One hidden turn or mirror swaps the rows below in pairs. Which row is each named row swapped with?
The rows were stretched afterwards, more along some directions than others.
K_9: -8.6	15.2	14.0	-7.2	5.8	30.6	-10.4	-1.1	13.4	2.3	-3.9	-33.1	8.4	0.8	16.9	18.5
K_5: -21.3	8.8	-24.7	-5.7	2.9	39.7	1.8	3.8	-4.1	-3.1	-38.1	0.0	-11.0	-19.8	33.3	-12.3
K_465: -12.6	0.5	-21.2	-8.7	27.5	25.7	9.4	-21.7	-10.0	9.4	-15.1	21.5	-22.6	-13.3	31.1	8.3
K_582: 2.1	-4.8	13.1	0.1	6.4	5.6	-26.9	15.7	-1.6	-11.5	19.7	-1.0	-6.9	-5.9	-5.5	2.3
K_372: -35.7	-25.7	9.0	-15.9	1.3	17.5	11.3	9.1	3.9	13.0	-46.0	-10.7	-9.2	14.7	33.1	-24.2
K_577: -17.6	9.1	11.4	-21.2	28.6	41.5	16.3	0.0	-9.1	-0.9	-2.4	-9.4	23.1	-12.1	33.0	2.4
K_447: -26.5	-41.5	8.0	5.8	16.6	10.0	-9.2	-3.8	5.3	-9.7	-2.5	4.9	11.7	0.1	5.2	-8.5
K_170: -2.0	-21.4	-17.7	4.9	-23.1	32.4	-27.8	-4.6	13.2	14.0	-23.6	-25.7	23.6	6.9	16.4	2.5
K_12: -22.3	-1.9	-39.4	1.7	11.6	10.2	23.0	-15.2	-6.6	-15.5	-2.7	8.6	-0.4	-0.3	14.7	1.6
K_569: -6.6	8.4	-14.9	-7.1	5.9	24.2	4.8	-14.0	5.3	-15.8	23.8	-19.2	-1.0	0.3	6.0	17.9
K_839: -18.6	-17.9	-26.3	20.7	4.7	16.1	-15.5	-8.9	35.5	1.3	-30.3	-29.7	19.2	-8.0	-1.7	16.2
K_835: -18.9	-28.8	-18.6	-22.3	2.7	10.4	-2.6	-2.9	34.1	-10.0	1.9	-5.2	-13.5	-9.4	2.2	-25.2
K_748: -24.4	-30.6	-13.6	7.1	-3.9	-11.5	1.9	-12.4	8.4	-38.7	-15.4	3.1	-10.9	8.1	13.4	-19.2
K_943: 3.0	7.3	31.0	-19.7	7.8	40.8	14.4	25.8	-9.2	23.1	-2.7	-11.3	41.5	-4.4	16.3	-4.7
K_662: -16.2	0.3	-35.6	-26.0	-7.5	15.3	7.3	-13.4	20.3	-16.9	6.2	-20.8	-7.0	-5.6	2.6	-12.1
K_349: -23.1	-14.1	-13.8	4.4	-3.1	5.3	29.5	4.8	12.2	12.1	-23.2	-19.7	9.5	6.8	0.8	-3.9
K_487: -28.1	-3.3	-8.0	0.9	10.5	13.6	42.8	6.3	-4.9	11.6	-20.7	-6.0	8.3	10.7	22.0	-3.9
K_481: -7.3	11.2	9.1	-7.0	12.9	16.0	22.1	3.4	-11.0	-11.0	26.7	2.8	30.3	5.3	0.3	9.1
K_644: -20.5	-1.8	-0.6	-25.5	-19.0	20.2	6.2	-13.8	13.0	-19.2	12.9	-6.9	6.2	18.6	7.6	-18.1
K_933: -14.1	-1.9	-13.6	-1.8	13.4	31.0	-21.1	-18.5	5.2	3.6	3.9	-15.6	-6.2	-13.6	17.3	-3.6
K_832: 5.8	4.2	38.6	-21.9	28.5	16.9	27.0	7.9	-14.2	30.9	9.1	12.1	20.8	9.0	14.0	9.9
K_724: -26.7	-24.8	-31.8	-8.9	-14.1	38.3	-45.8	-4.0	18.5	0.5	-25.0	-4.6	-26.2	-5.0	18.8	-16.3
K_271: -24.0	5.4	-16.1	0.5	-6.2	7.4	24.9	5.5	15.4	8.6	-32.8	-32.8	29.0	10.4	2.5	1.4
K_71: -18.6	12.8	-34.3	-20.4	-11.2	41.1	7.1	6.5	-5.4	13.3	-13.9	7.4	-7.8	-1.9	26.6	-15.2
K_780: -20.7	-26.2	-6.0	0.0	1.7	37.0	17.0	8.4	6.3	9.2	-13.6	-4.8	29.3	25.6	28.2	9.0
K_279: -39.0	10.4	-3.2	21.2	10.3	0.5	3.1	2.6	3.1	0.9	-49.2	-14.5	-9.8	7.2	21.5	-9.1
K_702: -17.6	-19.6	-19.9	-11.3	2.3	24.4	-3.8	-13.0	15.3	-45.3	25.0	1.4	-10.7	15.7	16.7	8.4
K_627: -18.1	-14.8	16.4	-28.2	-0.3	12.5	-1.3	20.3	8.8	27.9	-20.1	-26.7	36.8	-1.6	12.3	-10.6
K_513: -31.4	-7.1	-32.2	-10.3	-2.4	9.3	-27.1	-10.1	18.1	-14.2	-31.6	-25.2	-6.3	-17.8	15.1	-0.7
K_549: -35.8	-31.3	-20.6	-6.3	-7.8	15.1	0.8	-3.5	1.1	-15.8	-32.6	9.9	-5.1	3.5	26.4	-21.6
K_521: -26.2	33.1	7.2	-21.7	-0.5	46.1	8.7	26.8	-1.3	23.2	-54.5	-23.0	10.7	7.4	43.1	-5.2
K_154: -33.7	-23.2	-16.8	-18.9	8.5	25.6	9.1	9.9	4.9	-4.1	-9.2	25.1	5.7	5.8	19.8	-22.7
K_891: -8.3	-3.1	-18.8	-21.9	-6.2	46.1	-34.3	2.1	17.4	-8.9	17.6	-2.2	13.3	3.5	4.3	6.9
K_415: -20.8	-21.1	-9.7	3.9	9.9	28.3	-22.4	-24.0	9.9	-14.1	-15.9	-26.9	0.0	-3.1	18.8	15.9
K_103: -22.4	-5.4	-11.2	-2.9	-18.2	35.7	-31.9	-10.2	10.9	13.0	-38.0	-24.9	-15.7	-5.9	15.5	-5.3
K_42: -4.6	-17.5	2.4	-20.7	-20.0	37.8	-25.9	4.3	7.6	3.2	0.8	-15.0	24.7	8.8	10.9	-1.3
K_857: -11.3	-16.4	-32.6	-7.5	0.6	13.5	4.7	-21.9	19.1	-20.7	20.9	-17.9	-11.2	-10.6	-7.4	3.0
K_700: -37.6	-12.2	-5.0	5.3	24.5	19.3	28.6	-5.4	-0.4	11.0	-39.3	-4.1	-0.5	-8.5	38.9	-6.5
K_652: -41.7	0.4	-38.6	9.1	-23.4	28.3	3.8	-18.3	12.9	-1.6	-52.4	-11.8	2.0	14.2	26.6	-8.2
K_381: -35.6	-33.3	8.3	-1.0	11.3	8.6	14.0	-12.7	-5.0	0.9	-23.8	4.1	-7.4	-9.5	16.9	-25.4
K_584: 2.1	15.3	-1.0	-25.0	-8.8	21.4	12.4	13.0	-0.5	8.7	18.5	-9.9	20.2	19.4	2.7	0.8
K_904: -13.2	-39.4	-22.1	14.4	24.4	27.4	-6.6	0.0	-15.3	23.2	-9.4	17.0	3.3	-29.0	21.2	-7.2

K_644 is swapped with -> K_652
K_839 is swapped with -> K_835
K_5 is swapped with -> K_943
K_700 is swapped with -> K_9
K_904 is swapped with -> K_582
K_42 is swapped with -> K_549

